In the data rows, the value 50 means zero.
Here are some points, one per row:
tensor([70, 58, 50, 65, 20, 49, 32, 35, 58, 57, 56, 62, 62, 49, 26, 44, 56, 32, 59, 51, 47, 50, 52, 17])
tensor([48, 45, 27, 48, 45, 62, 64, 40, 66, 24, 44, 62, 60, 32, 71, 48, 55, 36, 51, 54, 69, 54, 44, 67])
tensor([66, 31, 73, 42, 57, 55, 66, 49, 26, 36, 62, 67, 39, 61, 42, 52, 54, 70, 59, 41, 31, 54, 43, 65])
tensor([40, 37, 52, 57, 61, 93, 52, 33, 70, 63, 46, 43, 48, 33, 76, 52, 56, 59, 41, 76, 39, 48, 59, 69])
tensor([14, 62, 45, 50, 44, 36, 69, 46, 57, 67, 19, 61, 41, 51, 42, 36, 50, 45, 62, 55, 55, 40, 42, 44])
tensor([42, 58, 35, 37, 55, 86, 39, 53, 46, 56, 27, 48, 45, 41, 37, 30, 61, 48, 59, 48, 57, 58, 32, 62])
tensor([28, 54, 50, 62, 42, 49, 44, 72, 58, 42, 57, 55, 41, 56, 53, 78, 35, 23, 48, 30, 24, 62, 76, 47])
tensor([54, 37, 62, 53, 61, 80, 63, 51, 65, 72, 44, 67, 40, 75, 40, 65, 50, 51, 42, 39, 61, 67, 37, 27])
tensor([43, 57, 51, 43, 58, 30, 44, 29, 42, 72, 50, 56, 65, 71, 35, 44, 60, 40, 30, 42, 30, 26, 67, 20])
tensor([42, 72, 58, 74, 52, 58, 60, 43, 48, 62, 58, 75, 52, 38, 49, 56, 57, 48, 40, 40, 65, 77, 48, 55])
tensor([40, 74, 51, 60, 43, 49, 36, 69, 58, 58, 68, 38, 50, 50, 33, 0, 37, 44, 47, 61, 54, 49, 57, 56])
tensor([54, 47, 45, 44, 45, 71, 42, 53, 72, 22, 30, 37, 60, 25, 44, 45, 73, 65, 30, 45, 47, 40, 52, 47])
tensor([48, 63, 51, 57, 61, 66, 61, 60, 97, 44, 56, 55, 57, 74, 65, 43, 31, 72, 56, 64, 34, 54, 22, 43])
tensor([48, 37, 56, 62, 45, 41, 18, 40, 42, 42, 59, 68, 36, 66, 31, 51, 61, 65, 34, 40, 53, 47, 43, 28])
tensor([44, 50, 70, 85, 47, 36, 63, 46, 37, 58, 58, 57, 54, 72, 61, 50, 20, 38, 42, 52, 45, 66, 60, 61])
tensor([32, 40, 68, 43, 79, 50, 56, 59, 33, 37, 42, 51, 30, 45, 51, 42, 28, 54, 58, 60, 53, 51, 59, 63])
tensor([52, 77, 38, 68, 55, 57, 55, 46, 34, 30, 37, 39, 46, 46, 58, 40, 45, 42, 42, 59, 50, 50, 65, 36])
tensor([58, 27, 29, 13, 35, 36, 73, 57, 54, 50, 29, 49, 62, 27, 33, 54, 39, 59, 41, 30, 43, 60, 37, 39])
tensor([58, 47, 45, 56, 33, 39, 37, 58, 41, 51, 28, 45, 26, 43, 60, 46, 57, 58, 38, 66, 21, 35, 71, 55])
tensor([39, 21, 41, 34, 83, 58, 35, 48, 35, 32, 23, 49, 51, 52, 49, 46, 45, 68, 51, 76, 54, 53, 52, 38])
tensor([44, 45, 42, 67, 53, 43, 44, 58, 33, 63, 65, 60, 63, 30, 52, 36, 50, 40, 57, 53, 43, 56, 47, 40])
tensor([57, 68, 69, 42, 67, 34, 82, 45, 53, 40, 84, 57, 61, 63, 47, 45, 76, 43, 56, 35, 45, 56, 60, 54])
tensor([56, 32, 51, 50, 51, 43, 66, 47, 55, 63, 48, 41, 64, 87, 26, 66, 65, 54, 81, 36, 72, 44, 43, 64])
tensor([74, 61, 60, 46, 28, 45, 79, 45, 51, 55, 46, 64, 57, 43, 72, 38, 45, 55, 49, 44, 42, 38, 45, 56])
tensor([64, 59, 55, 71, 55, 44, 53, 37, 41, 43, 32, 55, 37, 46, 43, 58, 61, 54, 37, 39, 18, 57, 36, 58])
tensor([40, 44, 42, 34, 75, 58, 43, 50, 61, 51, 69, 42, 58, 32, 52, 36, 55, 44, 44, 64, 71, 50, 34, 42])
tensor([67, 39, 46, 36, 66, 40, 51, 92, 63, 39, 59, 34, 64, 44, 56, 22, 76, 56, 62, 67, 55, 31, 40, 50])
tensor([42, 66, 71, 63, 43, 33, 48, 15, 61, 39, 48, 63, 52, 65, 48, 53, 27, 41, 60, 12, 56, 46, 44, 50])
tensor([77, 71, 50, 44, 72, 13, 58, 58, 46, 55, 55, 57, 35, 55, 45, 53, 39, 42, 61, 48, 40, 64, 50, 49])
tensor([37, 76, 38, 65, 52, 46, 56, 48, 46, 53, 50, 47, 37, 27, 54, 51, 51, 62, 37, 44, 58, 39, 50, 53])
tensor([47, 47, 46, 58, 45, 52, 38, 57, 58, 41, 52, 56, 57, 39, 40, 85, 44, 84, 46, 57, 41, 55, 60, 44])
tensor([41, 45, 68, 30, 39, 68, 44, 42, 54, 31, 55, 54, 52, 41, 88, 41, 48, 67, 70, 69, 52, 52, 30, 58])
tensor([57, 61, 84, 67, 47, 27, 46, 46, 41, 42, 62, 65, 60, 60, 36, 69, 39, 28, 42, 47, 52, 43, 56, 65])
tensor([53, 49, 59, 53, 39, 36, 16, 43, 43, 58, 65, 61, 20, 35, 58, 22, 80, 40, 72, 66, 28, 73, 59, 58])
tensor([54, 68, 60, 58, 38, 29, 36, 60, 36, 57, 53, 19, 20, 36, 56, 46, 43, 61, 47, 59, 40, 33, 67, 64])
tensor([64, 40, 43, 29, 46, 54, 44, 34, 75, 69, 65, 47, 45, 71, 33, 77, 49, 69, 47, 23, 84, 51, 55, 49])
tensor([42, 34, 66, 64, 52, 53, 46, 49, 62, 65, 69, 61, 28, 57, 50, 63, 37, 27, 48, 42, 32, 25, 57, 59])
tensor([65, 55, 66, 28, 51, 46, 61, 55, 59, 75, 28, 64, 47, 61, 50, 66, 55, 37, 80, 38, 53, 51, 45, 62])
tensor([62, 33, 28, 46, 46, 59, 46, 71, 75, 35, 36, 45, 63, 36, 52, 62, 40, 53, 55, 78, 69, 66, 66, 62])
tensor([51, 67, 29, 36, 38, 61, 43, 49, 35, 18, 46, 57, 65, 33, 39, 30, 37, 33, 62, 53, 35, 56, 68, 61])
tensor([68, 72, 27, 54, 66, 60, 27, 73, 58, 33, 46, 49, 49, 57, 41, 51, 78, 53, 48, 55, 63, 30, 35, 75])
tensor([46, 62, 36, 48, 31, 72, 48, 51, 20, 47, 49, 31, 67, 47, 69, 55, 74, 38, 56, 58, 80, 57, 63, 42])
tensor([50, 63, 53, 39, 34, 52, 75, 46, 35, 59, 36, 52, 41, 58, 65, 68, 62, 28, 45, 26, 53, 49, 55, 41])
tensor([72, 34, 45, 36, 49, 48, 26, 44, 60, 50, 37, 79, 60, 63, 52, 66, 58, 54, 72, 26, 48, 58, 31, 39])
tensor([57, 22, 27, 42, 51, 82, 28, 38, 32, 42, 46, 46, 34, 48, 61, 41, 53, 57, 67, 45, 65, 30, 72, 42])
tensor([58, 34, 38, 45, 40, 53, 84, 52, 61, 41, 55, 57, 50, 68, 41, 47, 55, 82, 30, 56, 61, 51, 75, 73])
tensor([58, 16, 49, 50, 52, 38, 37, 59, 71, 59, 70, 46, 65, 26, 28, 54, 52, 46, 43, 53, 42, 59, 53, 53])
tensor([36, 63, 57, 65, 56, 24, 39, 62, 36, 61, 53, 49, 21, 38, 75, 41, 51, 54, 49, 75, 52, 48, 62, 56])
tensor([43, 59, 51, 73, 2, 32, 55, 41, 50, 52, 46, 29, 44, 48, 74, 28, 52, 52, 53, 76, 28, 46, 38, 43])
tensor([52, 36, 60, 42, 77, 41, 54, 47, 34, 55, 39, 47, 80, 55, 28, 68, 66, 49, 58, 45, 55, 74, 31, 54])
tensor([39, 54, 70, 54, 49, 41, 56, 62, 44, 65, 47, 51, 76, 47, 57, 64, 41, 48, 44, 50, 63, 52, 73, 37])
tensor([44, 53, 81, 62, 37, 33, 55, 67, 34, 57, 41, 30, 59, 52, 84, 68, 32, 55, 32, 29, 50, 43, 21, 45])
tensor([54, 35, 31, 57, 59, 17, 71, 13, 50, 54, 38, 50, 44, 78, 55, 49, 32, 33, 38, 49, 32, 43, 36, 61])
tensor([57, 58, 76, 42, 60, 54, 55, 57, 59, 46, 45, 42, 43, 72, 43, 91, 50, 23, 79, 51, 45, 56, 30, 29])
tensor([65, 46, 54, 39, 43, 56, 52, 45, 29, 55, 47, 25, 47, 29, 48, 12, 31, 54, 39, 52, 56, 41, 46, 29])
tensor([50, 33, 44, 32, 46, 42, 59, 28, 62, 38, 87, 45, 58, 43, 53, 51, 51, 37, 41, 56, 62, 60, 35, 55])
tensor([50, 65, 49, 56, 56, 41, 63, 53, 34, 48, 30, 62, 42, 34, 31, 62, 36, 50, 46, 48, 53, 50, 54, 25])
tensor([51, 46, 22, 47, 58, 66, 40, 42, 39, 50, 59, 22, 55, 37, 36, 56, 55, 54, 69, 66, 64, 71, 55, 45])
tensor([59, 36, 64, 43, 53, 66, 77, 67, 46, 41, 44, 39, 71, 72, 47, 37, 54, 85, 54, 48, 59, 66, 55, 57])
tensor([0, 35, 43, 47, 48, 41, 56, 55, 63, 15, 68, 45, 36, 69, 48, 44, 54, 66, 52, 60, 53, 48, 25, 71])
tensor([53, 68, 46, 75, 41, 38, 70, 56, 55, 44, 40, 75, 23, 68, 36, 61, 68, 50, 42, 53, 63, 50, 50, 51])
tensor([67, 77, 50, 55, 52, 52, 20, 55, 46, 44, 66, 38, 43, 35, 90, 43, 34, 61, 56, 39, 59, 40, 53, 42])
tensor([49, 60, 57, 45, 12, 38, 37, 57, 36, 54, 50, 68, 76, 28, 37, 35, 54, 60, 29, 68, 51, 26, 59, 43])
tensor([41, 51, 47, 60, 66, 63, 42, 30, 59, 39, 43, 50, 78, 40, 67, 44, 44, 68, 58, 63, 39, 35, 59, 52])
tensor([63, 18, 48, 53, 82, 56, 43, 26, 66, 65, 37, 46, 46, 75, 35, 45, 46, 59, 52, 5, 51, 54, 51, 77])
tensor([42, 65, 40, 38, 33, 75, 52, 61, 29, 39, 84, 67, 50, 57, 52, 44, 24, 50, 49, 58, 43, 35, 51, 50])
tensor([52, 53, 55, 82, 40, 34, 46, 55, 29, 45, 39, 43, 61, 37, 33, 59, 61, 43, 54, 12, 47, 66, 60, 36])
tensor([24, 61, 50, 33, 64, 32, 55, 46, 44, 51, 68, 35, 31, 19, 44, 53, 48, 62, 46, 48, 37, 42, 52, 50])
tensor([88, 57, 62, 38, 40, 56, 56, 48, 74, 60, 37, 54, 38, 81, 42, 57, 38, 25, 44, 58, 50, 80, 54, 39])
tensor([31, 47, 32, 63, 37, 76, 36, 38, 43, 60, 58, 55, 57, 64, 63, 57, 40, 68, 39, 83, 29, 50, 29, 73])
tensor([53, 44, 34, 43, 72, 72, 54, 51, 53, 55, 47, 23, 55, 47, 47, 46, 48, 60, 86, 45, 60, 26, 20, 62])
tensor([61, 47, 21, 22, 55, 63, 35, 61, 49, 64, 34, 48, 57, 58, 63, 56, 50, 51, 53, 65, 57, 35, 63, 53])
tensor([41, 29, 23, 49, 63, 52, 53, 66, 53, 42, 52, 18, 58, 53, 41, 38, 68, 39, 25, 30, 68, 50, 36, 36])
tensor([29, 51, 41, 30, 52, 33, 45, 68, 44, 73, 61, 74, 42, 47, 58, 69, 51, 53, 35, 36, 35, 59, 66, 25])
tensor([54, 52, 57, 73, 62, 52, 51, 39, 52, 75, 59, 61, 48, 33, 48, 51, 23, 36, 61, 48, 40, 50, 57, 38])
tensor([49, 59, 64, 25, 44, 52, 25, 52, 66, 58, 37, 16, 61, 42, 44, 53, 65, 41, 41, 49, 58, 68, 80, 67])
tensor([42, 38, 47, 55, 27, 58, 58, 52, 53, 40, 70, 58, 28, 32, 53, 47, 55, 26, 54, 53, 48, 39, 39, 60])
tensor([40, 45, 83, 48, 64, 57, 59, 43, 52, 56, 53, 45, 54, 76, 54, 50, 57, 25, 19, 61, 65, 38, 51, 37])
Along one direction, these points spread out more than along any other. Take the direction at right angles to it along which they spread out most. Go by this last direction. How far along it is each point below, from 0 to 99? 50 is the average, and the first point above lies past it. One standard deviation of the points above along it is 16.
tensor([51, 67, 29, 36, 38, 61, 43, 49, 35, 18, 46, 57, 65, 33, 39, 30, 37, 33, 62, 53, 35, 56, 68, 61]) 61
tensor([49, 59, 64, 25, 44, 52, 25, 52, 66, 58, 37, 16, 61, 42, 44, 53, 65, 41, 41, 49, 58, 68, 80, 67]) 45
tensor([39, 21, 41, 34, 83, 58, 35, 48, 35, 32, 23, 49, 51, 52, 49, 46, 45, 68, 51, 76, 54, 53, 52, 38]) 33
tensor([52, 77, 38, 68, 55, 57, 55, 46, 34, 30, 37, 39, 46, 46, 58, 40, 45, 42, 42, 59, 50, 50, 65, 36]) 68
tensor([74, 61, 60, 46, 28, 45, 79, 45, 51, 55, 46, 64, 57, 43, 72, 38, 45, 55, 49, 44, 42, 38, 45, 56]) 60
tensor([72, 34, 45, 36, 49, 48, 26, 44, 60, 50, 37, 79, 60, 63, 52, 66, 58, 54, 72, 26, 48, 58, 31, 39]) 25
tensor([42, 38, 47, 55, 27, 58, 58, 52, 53, 40, 70, 58, 28, 32, 53, 47, 55, 26, 54, 53, 48, 39, 39, 60]) 61
tensor([68, 72, 27, 54, 66, 60, 27, 73, 58, 33, 46, 49, 49, 57, 41, 51, 78, 53, 48, 55, 63, 30, 35, 75]) 37
tensor([48, 37, 56, 62, 45, 41, 18, 40, 42, 42, 59, 68, 36, 66, 31, 51, 61, 65, 34, 40, 53, 47, 43, 28]) 52
tensor([66, 31, 73, 42, 57, 55, 66, 49, 26, 36, 62, 67, 39, 61, 42, 52, 54, 70, 59, 41, 31, 54, 43, 65]) 41
tensor([46, 62, 36, 48, 31, 72, 48, 51, 20, 47, 49, 31, 67, 47, 69, 55, 74, 38, 56, 58, 80, 57, 63, 42]) 52
tensor([47, 47, 46, 58, 45, 52, 38, 57, 58, 41, 52, 56, 57, 39, 40, 85, 44, 84, 46, 57, 41, 55, 60, 44]) 48
tensor([50, 33, 44, 32, 46, 42, 59, 28, 62, 38, 87, 45, 58, 43, 53, 51, 51, 37, 41, 56, 62, 60, 35, 55]) 40
tensor([57, 22, 27, 42, 51, 82, 28, 38, 32, 42, 46, 46, 34, 48, 61, 41, 53, 57, 67, 45, 65, 30, 72, 42]) 40
